Read these off the matrix that follows.
1) Which number is the first entry in reading order?
2) Which number is the entry in the bottom-right corner?
3) Which number is the entry just left of the smallest entry?
4) Which number is the largest entry in the first row?
5) Which number is the largest entry in the last row?
6) Which number is the top-right entry?
[[134 145 151 147 128 136 134 121 113 115 105 144 115 132 145 144]
 [131 134 132 118 136 128 136 153 126 148 139 119 129 136 134 132]
 [130 135 134 115 138 130 135 155 125 148 137 120 132 137 135 130]
 [117 110 145 120 146 137 144 148 118 150 135 127 140 112 110 123]
 [132 135 133 117 139 128 134 155 125 151 141 122 131 135 135 131]
 [140 134 137 110 131 128 131 153 117 153 145 126 127 133 134 130]
 [117 111 144 119 145 137 142 146 117 150 137 128 141 115 111 123]
 [116 108 147 120 146 135 145 150 119 150 137 127 142 116 108 122]
 [136 145 149 145 128 135 130 120 113 120 108 141 115 135 145 145]
 [130 135 134 119 138 131 134 155 127 150 138 119 130 134 135 132]
 [123 118 146 113 146 129 138 154 120 146 133 129 134 119 118 127]
 [125 118 144 114 146 128 133 153 120 145 133 129 135 119 118 124]]
1) 134
2) 124
3) 115
4) 151
5) 153
6) 144
